In the data rows, 128 means zero.
Some points, one per row:
[82 135 160 144 126 112 72 101 82 140 165 106 105 154 121 87 125 176 147
 164 119 105 145 133]
[93 116 102 166 107 153 148 127 85 157 111 95 150 169 94 117 145 139 120
 154 105 114 127 118]
[116 118 85 179 157 169 223 122 164 137 123 110 157 132 128 138 127 115 149
 122 153 137 114 118]
[53 142 168 160 140 115 83 92 102 142 165 93 104 160 126 95 118 197 155
 179 116 108 145 122]
[140 133 153 89 159 118 126 118 194 98 156 176 105 109 149 141 94 111 146
 100 167 134 141 135]
[194 120 104 97 120 143 161 158 145 107 85 151 147 96 121 162 135 70 87
 90 137 146 118 144]
[149 133 162 63 137 98 76 130 165 86 155 179 100 93 142 144 98 125 132
 106 145 142 145 132]
[112 137 133 138 162 147 165 117 188 115 132 147 129 124 142 136 111 127 139
 107 153 135 127 113]
[112 124 165 113 124 98 64 109 100 145 158 118 112 130 121 109 115 166 148
 148 117 116 145 130]
[161 135 78 135 123 172 192 165 143 127 60 129 164 120 123 153 162 77 92
 87 122 132 106 128]
[78 134 175 126 142 92 75 96 125 142 192 114 97 132 132 98 91 188 166
 174 131 125 153 117]
[174 139 135 71 145 113 114 143 198 88 138 179 117 92 154 158 106 91 128
 92 147 149 132 131]
[92 129 136 149 146 125 117 107 132 140 162 105 126 150 125 115 116 156 151
 152 131 124 138 125]
[147 137 150 74 162 111 111 118 195 87 149 186 107 95 159 147 88 110 137
 89 172 141 139 129]
[85 137 145 155 140 119 125 101 135 136 164 114 116 139 133 100 117 156 159
 148 139 129 135 114]
[108 122 105 183 123 157 185 129 103 161 110 97 150 155 107 107 143 126 127
 141 125 124 107 114]
[82 134 156 137 111 110 78 108 94 147 162 105 115 156 122 98 123 172 147
 174 106 120 146 117]
[83 115 116 194 130 154 185 106 126 147 125 103 152 158 113 112 133 137 146
 151 143 122 116 116]
[104 136 157 105 136 103 88 119 149 125 176 149 109 121 149 126 107 155 148
 134 141 135 140 118]
[117 132 140 122 100 116 79 130 86 144 131 110 125 151 119 116 141 146 124
 150 96 124 138 130]
[82 133 157 144 163 113 104 101 140 128 187 116 115 129 137 117 97 175 168
 159 139 121 145 112]
[181 122 74 128 119 166 195 163 138 120 74 128 162 106 132 162 156 69 96
 90 130 141 108 137]
[155 124 158 61 124 96 69 138 155 95 141 175 109 107 142 153 99 119 120
 116 124 129 142 135]
[68 129 161 154 172 114 128 90 172 110 193 136 109 138 146 121 77 166 183
 156 167 135 135 109]
[147 133 149 97 146 115 117 132 169 96 139 171 115 103 147 152 103 119 127
 107 153 141 133 127]
[123 103 71 173 100 168 185 146 98 152 81 95 162 162 94 131 159 115 106
 133 103 117 121 122]
[170 136 150 63 135 108 90 132 167 99 132 175 101 93 152 140 112 106 118
 95 144 129 137 142]
[96 122 113 176 135 136 152 117 101 142 137 101 130 148 122 108 134 142 142
 151 124 130 118 122]
12 more points follow, each with its number after it:
[157 114 89 139 86 145 129 150 61 144 85 100 145 138 109 124 177 116 84
 129 87 126 114 145] 0
[188 122 104 101 109 132 138 163 116 133 83 134 143 108 117 143 150 90 98
 91 116 135 118 133] 1
[145 138 131 89 144 123 132 132 205 109 138 175 120 107 157 149 92 96 144
 97 145 150 134 114] 2
[198 126 128 80 104 128 120 160 131 112 89 161 139 103 133 152 148 81 87
 88 125 139 117 144] 3
[167 113 87 131 131 153 194 153 148 140 79 129 157 112 119 141 144 81 115
 90 141 137 107 123] 4
[104 123 98 172 148 146 182 126 132 155 121 101 145 146 114 118 123 143 149
 141 143 125 110 120] 5
[127 136 169 94 150 95 84 118 155 97 167 164 103 106 153 140 98 146 144
 136 142 133 140 133] 6
[173 140 163 57 106 85 49 139 124 98 137 169 101 99 141 138 133 112 106
 110 115 129 150 145] 7
[175 127 116 96 114 130 129 137 135 117 101 152 139 111 138 152 146 95 103
 95 122 128 111 125] 8
[116 110 99 179 141 168 227 122 175 143 112 126 162 130 120 134 128 99 142
 111 165 146 111 112] 9
[70 131 157 151 143 106 91 89 98 133 177 112 101 147 128 96 110 179 165
 173 122 128 137 123] 10
[82 124 93 201 101 162 167 124 50 171 100 60 149 171 94 86 174 150 123
 163 104 95 120 128] 11
Which of these numbered points is nearest to each point below, ignoring the 3 directions in which the first points spread most? Its number follows each.
[151 121 94 148 95 144 139 163 66 135 77 108 153 137 108 136 179 118 86
 134 96 117 118 144] > 6
[83 110 75 210 157 176 249 116 138 148 110 103 157 153 114 120 127 115 148
 132 149 144 97 110] > 10
[162 140 144 61 124 112 95 145 181 100 133 182 112 97 155 158 104 99 124
 91 131 147 139 127] > 2
[121 109 82 184 137 172 255 126 162 139 104 116 162 139 116 134 123 97 152
 122 160 136 114 98] > 9
[119 118 122 165 101 136 130 130 69 166 111 71 152 154 98 102 156 149 119
 152 100 110 122 126] > 1
[106 114 94 187 140 167 217 123 140 160 115 109 159 146 118 116 126 114 140
 126 152 136 108 114] > 9
Now 12 new points, numbered from 0 again:
[173 127 122 109 100 138 136 159 120 126 87 145 143 113 126 146 160 95 91
 93 123 133 113 138] 0
[159 137 149 66 158 115 114 127 198 88 145 195 101 91 154 155 97 93 134
 82 167 139 141 133] 1
[119 137 148 112 121 117 91 118 130 123 145 144 113 112 141 126 127 142 126
 118 130 127 141 132] 2
[114 120 95 182 127 158 185 139 104 141 102 102 156 143 113 127 143 123 122
 137 125 126 110 128] 3
[148 133 148 92 137 114 112 127 155 108 132 161 111 104 142 144 107 104 121
 107 134 137 140 131] 4
[95 130 113 169 135 141 162 111 135 138 137 106 137 144 128 107 128 135 159
 142 143 123 123 110] 5
[144 126 93 143 97 150 145 153 101 144 95 101 151 144 108 129 167 112 104
 129 100 127 118 137] 6
[90 112 119 204 96 155 147 120 51 175 117 65 160 176 91 87 177 159 128
 171 102 111 119 122] 7
[80 133 165 142 130 98 54 90 76 135 183 93 105 145 127 101 118 197 154
 181 108 100 151 129] 8
[189 138 137 54 137 102 94 157 168 98 117 181 111 87 148 157 110 101 108
 82 141 140 126 146] 9
[108 126 164 115 155 92 96 96 167 124 178 142 106 121 141 117 83 154 167
 137 154 134 143 113] 10
[142 133 148 93 160 108 115 121 181 90 166 169 109 95 154 151 96 118 149
 109 159 139 142 124] 11
Which of these numbered points is nearest to each point below, ignoring the 3 directions in which the first points spread most? Its number follows each.
[179 142 162 45 128 88 79 124 169 85 132 179 90 84 166 150 95 107 123
 104 127 135 141 145] > 4
[97 132 145 138 122 114 86 112 80 133 153 98 116 142 121 116 129 174 136
 165 112 108 141 129] > 8
[81 129 141 160 151 128 127 96 122 138 169 101 118 144 130 116 107 168 161
 164 138 120 136 114] > 11
[128 117 87 167 110 153 163 141 84 162 85 82 155 152 102 114 158 131 116
 138 111 111 106 134] > 9
[134 130 191 88 126 89 61 113 139 110 173 160 105 114 140 120 104 142 132
 124 139 130 145 128] > 7
[97 129 158 129 183 110 140 93 196 125 185 157 111 120 149 121 69 142 170
 124 180 143 133 109] > 10
